[[-35  35  11 -17 -30 -23 -39  91 -28 -48  23  31 -37 -32  52]
 [ -8 -33  -1 -17  58  24  -3 -41  27 -47 -47  15 -19  49   5]
 [-35 -29  45  85   7 -33 -23 -41  27 -37  -5   0  80 -32  -8]
 [-53 -27   4 -17 -25 -23  -3  68  52  58  38  22 -14 -32 -22]]
|
[[ -8 -33  -1 -17  58  24  -3 -41  27 -47 -47  15 -19  49   5]
 [-53 -27   4 -17 -25 -23  -3  68  52  58  38  22 -14 -32 -22]]

[[ 69 -15  39  87  13  54  35 -57  67]
 [-59 -12 -35 -59 -65 -38 -66 -11 -62]
 [ 48 -18  51  54 -28  50  30 -19  56]
 [-37  -6 -51 -34  27 -28 -47 -26 -34]
 [ 59   6  54  72  31  41  70   6  71]
 [-54   0 -50 -55   9 -37 -57   3 -56]
 [ 40 -20  27  53  -6  44  10 -41  37]]
|
[[-59 -12 -35 -59 -65 -38 -66 -11 -62]
 [-37  -6 -51 -34  27 -28 -47 -26 -34]
 [-54   0 -50 -55   9 -37 -57   3 -56]]

[[-22 -85   3  35  -6  39 -13   9  27 -11  13 -12 -13 -20  46]
 [ 14 -57  -1 -38   7 -11  10   9  -2   3   4  -6 -44  -9 -30]]
|
[[ 14 -57  -1 -38   7 -11  10   9  -2   3   4  -6 -44  -9 -30]]

[[ 38   6  17]
 [ -4  12 -89]
 [ 25   0  55]
 [ 16 -48   6]
 [ 24  13 -48]
 [-33  14  52]
 [ 13  37  -5]
 [ -6  37  -4]]
|
[[ -4  12 -89]
 [ 16 -48   6]
 [-33  14  52]
 [ -6  37  -4]]

[[ 59  27 -17 -62  52 -80 -43 -55]
 [ 38 -42  54 -24  17 -44  31 -43]
 [ 14  58  35  -3  10 -35 -77   6]]
|
[[ 38 -42  54 -24  17 -44  31 -43]]

[[ 61  46  33  12   0 -22 -20]
 [  9   1 -37 -27 -67  49 -21]
 [ 21 -50  44 -57  -9   4  28]]
|
[[  9   1 -37 -27 -67  49 -21]]
---
[[  9  -7 -61 -53]
 [  2 -46 -78  10]
 [ 28  -3  67 -63]
 [-54 -69  20  -8]]
|
[[ 28  -3  67 -63]
 [  9  -7 -61 -53]
 [  2 -46 -78  10]
 [-54 -69  20  -8]]

[[ 50 -25   5  44 -54   8 -35   0]
 [ 10  29 -94  27   7  25 -10  10]
 [  3  20  20 -39  14  17 -40  55]
 [  5 -35  21  -5  42  -8  46  -5]]
|
[[ 50 -25   5  44 -54   8 -35   0]
 [ 10  29 -94  27   7  25 -10  10]
 [  5 -35  21  -5  42  -8  46  -5]
 [  3  20  20 -39  14  17 -40  55]]

[[-22  -1  79  26 -94  63 -17]
 [-13  51 -14  46  65   1 -19]
 [ -5  20   3  10  10  -2  -9]]
|
[[ -5  20   3  10  10  -2  -9]
 [-13  51 -14  46  65   1 -19]
 [-22  -1  79  26 -94  63 -17]]

[[ 42  -1   6  29  -6 -55  51]
 [-32 -51 -13   0  79  25  -3]
 [-10 -16  51 -49  69 -53  43]
 [ 31 -74  47 -29  80   2  52]
 [ 60 -55  56 -49  34 -83  11]]
|
[[ 60 -55  56 -49  34 -83  11]
 [ 42  -1   6  29  -6 -55  51]
 [ 31 -74  47 -29  80   2  52]
 [-10 -16  51 -49  69 -53  43]
 [-32 -51 -13   0  79  25  -3]]

[[ 20 -56  30]
 [ 73  85  16]]
|
[[ 73  85  16]
 [ 20 -56  30]]

[[-14 -31 -25 -32 -28]
 [-25   5 -22   1   7]
 [-12  51  34 -14  31]
 [ -2  -9 -21 -11  -3]
 [ 50  44  -8 -93  21]]
|
[[ 50  44  -8 -93  21]
 [ -2  -9 -21 -11  -3]
 [-12  51  34 -14  31]
 [-14 -31 -25 -32 -28]
 [-25   5 -22   1   7]]

[[-44  51  58 -26 -87]
 [-38  11  30 -76 -27]
 [-43  52  56 -22 -89]
 [ 53 -37 -22  42  72]
 [-21 -27  -9 -79  37]
 [-25  55  17  92 -87]
 [-40  55  53  -1 -94]
 [-15 -38 -13 -79  53]
 [-45  32  53 -65 -58]]
|
[[ 53 -37 -22  42  72]
 [-15 -38 -13 -79  53]
 [-21 -27  -9 -79  37]
 [-25  55  17  92 -87]
 [-38  11  30 -76 -27]
 [-40  55  53  -1 -94]
 [-43  52  56 -22 -89]
 [-44  51  58 -26 -87]
 [-45  32  53 -65 -58]]
---
[[-26  -4  34]
 [-30  10 -55]
 [-69 -27  32]
 [ -7   8  20]]
|
[[-69 -27  32]
 [-30  10 -55]
 [-26  -4  34]
 [ -7   8  20]]

[[-30  13  69  95   4  22]
 [ -8   4   3 -13  31 -43]
 [ 47 -37 -19 -18 -40 -19]
 [-46  38  -2  11  42  20]]
|
[[-46  38  -2  11  42  20]
 [-30  13  69  95   4  22]
 [ -8   4   3 -13  31 -43]
 [ 47 -37 -19 -18 -40 -19]]

[[ 37  34  37 -77 -42  36  32 -38]
 [-25 -29 -26 -51 -41   4  37  12]
 [-21 -24 -23 -73  23  81 -35 -25]]
|
[[-25 -29 -26 -51 -41   4  37  12]
 [-21 -24 -23 -73  23  81 -35 -25]
 [ 37  34  37 -77 -42  36  32 -38]]

[[ -5  19  43 -12 -54 -12  31 -17  27 -86]
 [-11 -12 -21  -6 -29  -3   8 -12  -4   2]
 [ 13  21  45   3  23   1   0  11  15 -29]
 [  4  -6 -17   7  30   4 -15  10 -10  37]
 [ 15   0   0  15  60   9 -23  21  -9  42]]
|
[[-11 -12 -21  -6 -29  -3   8 -12  -4   2]
 [ -5  19  43 -12 -54 -12  31 -17  27 -86]
 [  4  -6 -17   7  30   4 -15  10 -10  37]
 [ 13  21  45   3  23   1   0  11  15 -29]
 [ 15   0   0  15  60   9 -23  21  -9  42]]

[[ 11   0]
 [-45  -7]
 [ 26 -88]
 [ 34  12]
 [ 38  11]
 [-10  80]]
|
[[-45  -7]
 [-10  80]
 [ 11   0]
 [ 26 -88]
 [ 34  12]
 [ 38  11]]

[[-68   6  50  -5  11  42   0   6 -15 -51 -11  38 -76 -12  -1]
 [ 52 -46  42 -14 -16  -5 -44 -24 -25  26   3 -24   5  23  50]
 [-11   5  39 -29  -4  26   8 -24 -36  22 -41  -8  42   3 -31]]
|
[[-68   6  50  -5  11  42   0   6 -15 -51 -11  38 -76 -12  -1]
 [-11   5  39 -29  -4  26   8 -24 -36  22 -41  -8  42   3 -31]
 [ 52 -46  42 -14 -16  -5 -44 -24 -25  26   3 -24   5  23  50]]

[[-15   6]
 [-37 -26]
 [ -8 -83]]
|
[[-37 -26]
 [-15   6]
 [ -8 -83]]

[[ 22  15 -23 -55  43   4 -19]
 [  5 -17 -35 -29  75   5   4]]
|
[[  5 -17 -35 -29  75   5   4]
 [ 22  15 -23 -55  43   4 -19]]
---
[[ 43  36 -48 -52  53  71]
 [-40 -34  44  45 -49 -66]
 [-39 -33  44  48 -49 -66]
 [-22 -18  25  29 -28 -38]]
|
[[-22 -18  25  29 -28 -38]
 [ 43  36 -48 -52  53  71]
 [-40 -34  44  45 -49 -66]
 [-39 -33  44  48 -49 -66]]

[[ -5 -11  13   1]
 [-14 -19 -13 -49]
 [ -1   0   1   4]
 [ -4  -1  -1  18]
 [-38 -10  19  55]
 [ -7   3 -23  -2]
 [-22 -29 -22 -80]]
|
[[-22 -29 -22 -80]
 [ -5 -11  13   1]
 [-14 -19 -13 -49]
 [ -1   0   1   4]
 [ -4  -1  -1  18]
 [-38 -10  19  55]
 [ -7   3 -23  -2]]

[[-75 -68 -73  12  58 -29   1  29]
 [-41 -36 -41   2  43   1  20  49]
 [-36 -39 -39  49  17 -69 -65 -82]
 [ 74  65  74 -22  -5  42  34  60]
 [ -8  -5  -9 -36 -23   4  19  27]
 [ -5  -5  -7 -40 -32   6  22  27]]
|
[[ -5  -5  -7 -40 -32   6  22  27]
 [-75 -68 -73  12  58 -29   1  29]
 [-41 -36 -41   2  43   1  20  49]
 [-36 -39 -39  49  17 -69 -65 -82]
 [ 74  65  74 -22  -5  42  34  60]
 [ -8  -5  -9 -36 -23   4  19  27]]

[[ 20 -22]
 [ 41  -3]
 [ 80  72]]
|
[[ 80  72]
 [ 20 -22]
 [ 41  -3]]

[[-33 -16 -18  36  43 -56 -25 -35 -47   6]
 [ 22  -3  19 -62 -30  54 -18 -51 -17  16]
 [-13  24  27   2  53 -40 -33 -41 -28  50]
 [-62  19  -4 -14  -3 -34 -56 -56  14   7]
 [ 19  -1 -28  14   0 -43  19  62  45 -51]
 [-55  -7  20 -32  17 -20 -20 -42 -10  67]
 [-55  67 -23 -14  11  14 -29 -41 -23  20]]
|
[[-55  67 -23 -14  11  14 -29 -41 -23  20]
 [-33 -16 -18  36  43 -56 -25 -35 -47   6]
 [ 22  -3  19 -62 -30  54 -18 -51 -17  16]
 [-13  24  27   2  53 -40 -33 -41 -28  50]
 [-62  19  -4 -14  -3 -34 -56 -56  14   7]
 [ 19  -1 -28  14   0 -43  19  62  45 -51]
 [-55  -7  20 -32  17 -20 -20 -42 -10  67]]

[[ 40 -26 -28  26  24  41  23]
 [-47  -2  -1   2   7  17   7]
 [ 40  67  75 -66 -73 -90 -41]
 [ 33  57  65 -56 -62 -89 -42]
 [-63 -47 -46  47  46  32  24]]
|
[[-63 -47 -46  47  46  32  24]
 [ 40 -26 -28  26  24  41  23]
 [-47  -2  -1   2   7  17   7]
 [ 40  67  75 -66 -73 -90 -41]
 [ 33  57  65 -56 -62 -89 -42]]
